In the data rows, the value 128 means zero.
A hidden rule labels the rows of this table. It goes by one to three of the table's principal directions, not those with the most spread.
   81  167  134  154  103  141  113  122  121  123   93  162  127  161  147  145  154  120   88  113  115  135  118   87  143   99  136  101  122  133  173  199  105  143  174 1
  171  147  162  103   96  132  193  148  146   95  117  160  131   73  135  125  132  174  147  107   94  125  101  123  140  114  117  145   95  139   85  117  108   78  140 2
   98  187  136  165  127  127   60  141  130  144  127  160  140  154  117  129  152   96   86  125  162  133  147  106  117  130  147  124  143  141  161  142  129  153  147 1
  123   67   42  148  203  102  194  103   99  115  129  114   86  141  163  120  158   70  113  159  181   90  132  161  132  187  117  147  123  109  180   89  148  129  147 1
  124   77  109  109  132  143  130  111  102  120  131  122  122  156  142  132  137  113  147  136   97  128  146  118  146  125  115  115  116  145  151  139  123  145  115 1
  154  133  149  131  102  140  133  143  132  113  113  139  141  115  134  143  142  152  152  114   99  136  118  106  144  111  126  130  103  145   97  121  114  123  130 1
  142  120  101  103  123  133  172  125  124  111  148  144  111   96  145  132  110  119  112  115   76  129  121  107  143  119   85  120  112  137  130  138  141  148  134 1
  105  154  152  118  127  144   80  130  128  133  146  134  162  152  110  122  100  131  130  134  139  135  139  146  120  125  142  124  146  139  128  135  132  122  117 1
  110  156  137  168  110  128   75  136  128  161   88  151  133  160  133  130  205   94   87  101  151  120  115  102  124  117  156  128  131  140  170  177   90  147  158 0
  155   94  104  108  130  138  167  145  122  127  101  125  114  112  127  140  105  135  155  124  111  118  109  147  128  119  130  124  118  126  114  125  127  120  129 0
   89  129  112  124  132  128  192  128   59   77   46  150   88  157  189  137  209  107  138  144  123   95  117  105  168  128  146  113  118  107  195  180  103   89  224 0
  127  153   89  180  167   92  161  114  162  134  158  135  108   98  133  120  132  103   63  127  180  120  113  133  111  167  107  152  126  110  132   93  155  138  140 1
  116  146  145  106  114  151  101  140  123  124  123  150  142  148  120  129  121  128  130  127  103  146  147  111  136  111  140  104  127  147  141  147  118  135  128 1
  108   93   99   87  111  123  159  121   82  113  113   90   80  117  147  138   85  137  150  146  105  100  124  151  130  111  113  112  172   93  143  178  132  136  154 1
  135  130   92  159  169  107  189  127  120   96  125  136  108  111  132  151  125  129  130  159  146  140  141  126  132  154  112  143  107  122  124   61  157  102  140 2
  172  139  158  113  105  152  152  146  166  119  124  165  155  100  114  129  116  164  143   99   87  144  105  115  137  110  124  129   78  156   84  115  114  104  111 1
  201  104  166   97  111  130   90  149  171  164  156   92  156   92   80  108   75  169  187  118  119  137  136  153  104  124  137  136  118  121   53   78  139  138   45 0
  123  142  105  143  126  129  121  114   99  105  132  141  121  137  136  153  133  117  125  143   88  142  151   81  146  126   89  114  103  131  149  132  148  152  138 2
   85  152  137  141  130  137   69  133  104  130  125  115  142  167  129  138  128  116  130  143  150  132  142  130  128  126  151  117  166  129  137  142  133  141  145 1
  182   76   47  156  213  103  176  126  136  133  142   95   95   89  109  138  112   92  148  149  144  128  110  141  114  186   93  150  101  107   74   15  215  128  104 0
  154  118  115  131  128  128  118  138  139  149  142  132  128  106  122  124  128  107  121  106  124  119  113  127  119  128  115  140  122  139  112  119  142  153  114 1
   40  160  145  127  118  125  117  125   76  110   76  132  109  189  158  132  169  119  109  156  162  120  156  128  140  113  178  102  180  109  213  201   85  109  196 1
  141  177  138  158  129  131   95  146  149  135  142  180  151  124  116  125  151  103   98  112  135  140  141   93  126  132  126  135   98  157  136  107  138  146  126 1
  164  104  156   51  121  149  230  146  111   62  125  159  132   85  160  100  128  161  187  125  100   90  102  168  157  135  125  154  103  146   96  109  111   43  151 1
  130   96  134  101  145  133  127  112  130  130  155   99  145  135  114  112   86  143  160  144  139  123  130  174  118  142  129  137  139  121  108  109  140  106   92 1
  187  107   72  116  110  122  133  138   87  119   84   99   74   95  130  159  147  119  160  133   56  115  119   84  142  131   84  107  107   99  111  137  144  165  151 1
   76  139  119  166   91  124   54  112   83  136   91   91   99  175  146  167  162  117  117  137  106  136  144   69  142   98  125   90  164  106  161  202  118  192  165 2
  121  130  132  118  125  127  166  114  120  106  122  135  126  124  141  126  129  143  130  132  117  122  117  131  138  127  117  130  115  119  136  142  121   98  143 1
   92  191  166  132  118  137   71  151  131  138  117  170  148  159  114  114  148  112  100  126  163  133  152  123  118  121  173  118  150  143  166  153  107  123  148 1
  125  184  159  134  123  149   93  157  142  124  129  180  167  139  113  126  130  124  118  119  134  144  141  114  129  122  151  124  112  160  131  119  124  123  132 1
  116  139  115  170  151  131  114  130  147  126  144  158  133  137  124  131  127  104  104  125  164  127  127  126  122  143  130  141  120  151  125  101  151  138  131 1
  103  123  107  113  110  126  137  114   90  118  118  136   99  140  157  134  156  103  104  128   91  121  142   95  147  113  106  108  134  127  188  186  112  156  158 1
  149  145  107  162  151  113  146  133  135  118  138  149  118  104  122  141  148  112  113  131  128  142  134   98  128  146  103  144  100  138  115   75  158  128  131 1
  139   76  116   88  115  131  167  114  120  126  129   99  101  107  131  129   95  146  151  124   85  121  111  139  130  111  103  122  135  116  110  149  133  125  115 1
  130  108   99  158  158  115  146  133   99  111  102  130  105  141  143  141  160  105  150  153  157  114  146  120  137  148  136  136  113  120  148   93  144  127  145 2
  123  152  176  121  101  135  101  136  138  131  132  134  157  133  120  120  120  155  141  122  131  135  137  129  127  109  147  128  131  132  120  140  111  119  115 2
  142  143  153  104  123  128  176  136  136  111  128  138  154  109  135  118  111  164  143  127  134  124  118  160  130  126  138  142  115  123  121  119  105   83  126 1
  168  141  187   83  127  150  197  149  188  106  155  159  187   83   98  107   44  207  167  117  134  141  101  195  116  122  146  156   98  149   53   72  120   37   85 1
  158   73   88  153  157  117  116  136  124  146  122   91  109  129  119  137  109  113  168  145  164  108  137  151  114  148  137  137  126  110  109   80  159  160  100 1
   85  149  107  169  127  105  108  116  100  136  105  118  101  147  142  144  162  103   92  137  158  116  127  116  121  129  129  129  159  107  171  166  125  141  171 2
  171  137  116  113  121  121  209  137  148  110  144  147  118   55  147  130  121  139  113   97   76  132   91  105  142  119   80  138   93  130   90  111  145  126  136 0
  100  131  109  145  169  114  177  116  119  110  134  125  123  130  145  137  132  119  113  146  142  146  129  128  136  142  121  133  129  120  136   95  153  107  144 0
  118  140  112  155  148  129   93  132  128  133  134  166  122  151  112  125  146   88  104  137  162  123  154  121  117  148  136  135  123  153  161  113  138  137  131 2
  117  119  209   75   68  135  161  123  169  147  114  106  146  112  135   98  118  200  129   89  119  125   84  169  122   81  165  128  159  117  105  201   52   78  120 0
  104  167  155  133  114  138  136  148   96   92   94  167  149  154  176  123  187  122  133  129  152  103  136  121  158  126  164  130  119  137  172  154   86  111  184 1
  135  158  135  160  105  133   95  133  134  139  115  146  139  131  130  149  167  120  107  105   93  154  125   66  140  106  115  115  101  144  128  144  122  162  134 0
  145  140  126  148  130  119  109  128  131  132  135  116  130  115  111  141  123  133  138  134  121  141  132  110  122  132  111  132  120  121  101  100  154  135  115 2
  158  113   97  132  157  116  177  126  139  118  155  128  121   91  129  127  103  125  130  132  133  121  117  144  124  151   99  150  109  125  104   78  160  121  115 1
  169   65   74  163  170   89  197  109  149  124  163   66   91   78  125  154   85  150  149  153  137  148  132  138  120  154   86  151  120  102   65   28  178  143   83 1
  123  176  136  141  102  125  133  130  108  103  103  158  115  123  142  148  178  128  108  125   82  147  137   61  152  113  106  113  105  132  149  152  117  130  169 1
  136   83  130   86  105  130  131  109  126  145  149  105  125  125  138  109  120  131  130  114   97  118  131  137  131  113  113  122  137  128  145  167  103  152   99 0
  127   77  145   97  116  136  175  109  143  116  144  112  125  121  131  120   90  170  151  127  119  124  117  165  128  115  125  138  135  136  105  133  109   93  104 2
  196  109  105  108  144  124  131  123  215  186  214  152  139   56   74   81   67  104   71   74  137  108   79  180   74  154   83  174  117  160   79   97  157  136   58 2
   72  150  185  137   81  138   94  111  142  144  111  122  149  163  127  132  130  165  108  111  135  141  110  131  123   85  157  119  160  131  136  204   80  109  139 2
  171   66   65  121  154  115  177  122   79   91  102   89   69  109  146  147  144  117  185  163   99  104  132  118  148  162   92  127  108   99  110   86  162  130  144 2
  149  111  119  117  138  111  146  133  109  118  112  110  103  118  142  114  168  119  146  141  142  105  136  135  133  153  136  136  133  108  134  110  120  119  142 1
  150   99  109   86  115  131  166  117  109  112  143  135  110  109  147  125  130  122  132  124   65  127  143  103  149  119   86  116  105  135  151  144  121  148  119 1
  104  163  171  149  103  135   63  136  162  159  136  134  156  146  117  115  133  131   98  103  162  131  120  132  113  113  163  128  155  139  121  158  106  146  124 1
  150  145  138  148  119  126   71  133  135  146  113  128  131  141  102  133  171  121  126  129  121  148  149   92  124  136  134  120  114  135  126  116  117  143  115 2
  152   80  135   84  119  129  166  120  144  135  146  115  119  100  119  109   91  150  148  118  111  117  114  161  117  119  117  139  129  127  107  131  124  109   94 1
  169  134  158   89  142  140  155  151  160  123  153  146  170   97   98  102   73  160  163  127  145  125  120  186  112  142  144  153  111  139   82   73  136   73   90 1
  123  122  106  140  128  132  152  124  124  110  127  144  114  126  140  144  118  127  119  129  120  125  125  119  136  125  112  127  118  138  134  132  132  135  142 2
  116  109  140  121  131  139   80  126  136  148  145   98  146  151  102  126   88  139  147  137  149  133  136  164  109  128  148  128  161  133  106  121  132  130   95 1
  119  123  116  128  145  128  141  124  112  112  133  124  131  135  139  130  118  125  140  144  140  119  132  143  133  140  126  133  130  123  132  115  140  119  135 1
  166   86   83  118  156  121  144  139  132  140  159  123  113   96  116  120   82  104  142  131  147  100  128  166  108  149  110  150  128  130  113   84  165  150   97 2
  134  142  169  112   71  143  157  127  130   99  101  130  129  109  136  152  128  191  148  113   61  150  105   96  151   85  114  114  113  133   91  165   96   99  145 2
  119  137  122  101  115  139  159  117  129  109  152  153  123  113  141  128  106  129  102  117   79  138  127  107  142  112   93  115  119  143  141  156  128  136  135 1
  103  127  122  143  152  129   75  128  138  150  152  138  134  164  115  108  128   91  103  137  188  118  157  151  110  150  157  131  154  143  161  119  130  151  114 1
  154  161  140  117  123  144  118  133  130  113  157  160  165  115  118  135  121  131  133  121   74  158  142   90  143  123   93  125   84  156  113  103  146  133  108 1
  167  118  125  126  164  118  134  134  143  133  155  120  145  106  112  107  122  120  150  135  154  120  126  155  116  164  125  155  112  125   94   59  159  110   97 0
Here are more rows. What is the label of each one?
  134  148  170   80   75  152   93  129  150  153  128  151  147  128   97  115  114  150  110   96   73  146  122  117  119   90  126  108  127  150  135  194   87  123  108 -> 2
  160  159  173   82  140  144  143  165  162  129  148  152  182   98   95   93   72  158  157  122  162  119  112  200  105  140  163  154  128  138   82   81  131   63  102 -> 0
  131   76  131   90  143  116  223  100  155  125  147   80  117   94  141  112   89  170  136  123  112  137   91  167  129  126  115  133  137   99   89  118  129   88  106 -> 0
   62  194  153  160  121  136   20  146  115  153   97  166  141  202  106  124  165   89   86  140  194  129  168  123  109  125  193  111  170  143  203  176   98  139  160 -> 2
  100  151  162  127   98  138  142  120  140  111  119  135  137  132  130  139  106  172  122  123  113  143  113  125  134   99  134  118  134  129  115  163  107  101  143 -> 2
  107  121  144  128  105  129  117  114  136  136  131  118  123  135  123  131  114  146  119  122  124  132  123  131  122  107  129  125  148  129  128  162  113  128  124 -> 2
  164  137  136  145  124  103  151  130  182  163  143   93  128   65   98  139   98  164  112  102  112  163   87  125  102  115  106  142  129  108   51   93  151  123   95 -> 0
  116  151  127  136  136  130  121  137  119  117  129  155  133  139  126  130  125  117  122  140  144  128  149  125  128  132  135  128  124  137  151  121  134  126  137 -> 2
  102  127  128  108   91  152   57  140   87  139  106  119  128  172  131  145  115  118  144  134  102  126  161  112  136   93  146   88  157  131  170  193  106  184  134 -> 0
   98  123  127  137  131  152  138  118  118   93  120  156  132  163  136  143  109  137  140  143  125  131  136  123  145  122  132  115  110  146  141  137  130  114  142 -> 2
  126   88   77  103  123  114  147  118   82  120  119   86   70  114  139  144   96  120  147  151  102  104  137  133  128  124   98  113  158   91  145  156  148  158  142 -> 2
  110  147  153  131   98  123  124  120  147  135  133  102  127  112  120  138   95  168  116  118  119  142  106  132  118  103  124  124  158  113   94  156  122  123  129 -> 1
  141  143  149  169  107  141  133  132  153  112  117  158  142  121  124  158  134  157  135  112   98  158  117   79  143  103  115  128   80  155   89  112  132  126  125 -> 2
  159  162  157  138  123  135  104  168  142  134  122  158  167  122  136  113  165  120  136  110  158  117  134  128  133  134  164  142  108  148  122  100  106  135  128 -> 0
  164  128   90  153  143  112  133  152  112  116  111  122   91  100  120  152  124  116  153  147  131  121  141  109  125  144  115  130  116  111  105   78  169  150  138 -> 1
  109  155  143  132  132  122   90  135  126  139  140  116  140  135  122  118  125  121  121  134  161  124  134  145  116  136  146  133  163  120  125  126  134  130  133 -> 1
  119  118  122  119  133  129  115  112  118  128  140  107  130  138  117  131   96  136  142  143  119  131  134  139  123  130  116  121  136  116  125  133  144  128  114 -> 1
  124  108  134  117  135  139   93  138  125  142  124  123  138  155  112  115  101  123  157  140  163  110  144  165  114  132  162  126  142  127  137  128  127  130  108 -> 1
   95  123  114  125  123  142  100  129   95  124  109  140  116  168  141  135  145  100  122  136  125  120  149  115  138  119  140  107  142  139  178  168  114  151  152 -> 1
  118   95  124  126  136  119  181  121   97  106   95  119  111  139  173  124  169  125  153  138  138  105  126  129  152  129  142  130  116  108  158  138  113  112  155 -> 0
   93  116   84  134  185  120  147  118  112  134  138  130  122  153  147  114  140   72   94  141  172  116  131  153  125  159  137  130  146  124  178  118  146  134  145 -> 0
  158  172  109  157  136  108  147  133  130  114  144  156  122   87  132  142  158  110  101  122  100  147  133   72  138  140   82  138   89  132  121   89  159  145  139 -> 1
   91  168  103  192  128  125   28  117  110  139  116  134  113  189  113  162  172   89   85  152  132  163  185   58  131  136  128   93  136  139  179  141  128  193  143 -> 2
   82  135  127  135  114  134   34  125  112  165   98   94  113  181  102  135  119  113  119  139  146  127  138  131  107  116  161   93  184  106  153  190  122  161  139 -> 1
  171  173  128  147  130  120  176  161  137   89  122  183  126   81  140  132  156  131  126  123  131  122  128  103  142  144  118  150   83  143  110   75  135  109  156 -> 2
  155   91  105  164  150  108  126  121  178  162  161   87  116   95   90  132   63  144  130  127  171  126  106  169   88  143  118  155  142  114   63   74  168  139   78 -> 2
  116  129  168   34   80  153  151  151   59   76   65  117  109  135  141  125  117  177  205  154   88   97  132  159  149  103  159  104  163  106  136  192   84   60  180 -> 2
  159  127   27  182  180  105  170  140  114  113  149  147   90   88  157  156  134   62   94  134  134  116  132   93  138  164   75  139   96  128  138   63  193  198  150 -> 0
  141  142  126  152  136  113  139  137  157  148  122  124  123  104  107  139  125  135  110  118  136  151  113  122  111  125  129  134  126  122  100  101  141  121  120 -> 1
  135  153  176  125  100  136   63  138  167  167  151  138  166  136  109  102  137  131  108   99  139  138  137  125  115  115  152  127  133  147  127  145   99  153   93 -> 0
  114  108  117  110  118  126  158  117  111  124  111  129  103  128  144  124  138  122  119  123  118  108  113  135  131  119  121  127  138  121  155  172  112  116  150 -> 2
  108  160  136  178  116  136   88  127  136  144  109  151  146  153  136  147  179  107   92  102  121  148  114   76  138  109  131  119  110  148  141  155  118  156  147 -> 0
  149   99   62  146  154  115  116  113   87  126  120  108   90  139  143  149  178   76  128  147   84  137  158   65  151  152   86  105  100  116  158  110  159  189  132 -> 0
  126  176  146  163  126  134  106  162  111  108   84  170  137  146  137  143  185  115  138  134  147  131  146   90  145  128  161  125  105  141  143  112  122  123  167 -> 1
  144  131  138  137  137  128  105  150  129  132  116  121  141  136  134  119  154  121  149  131  160  118  137  135  131  144  161  132  128  126  120  100  121  137  128 -> 0
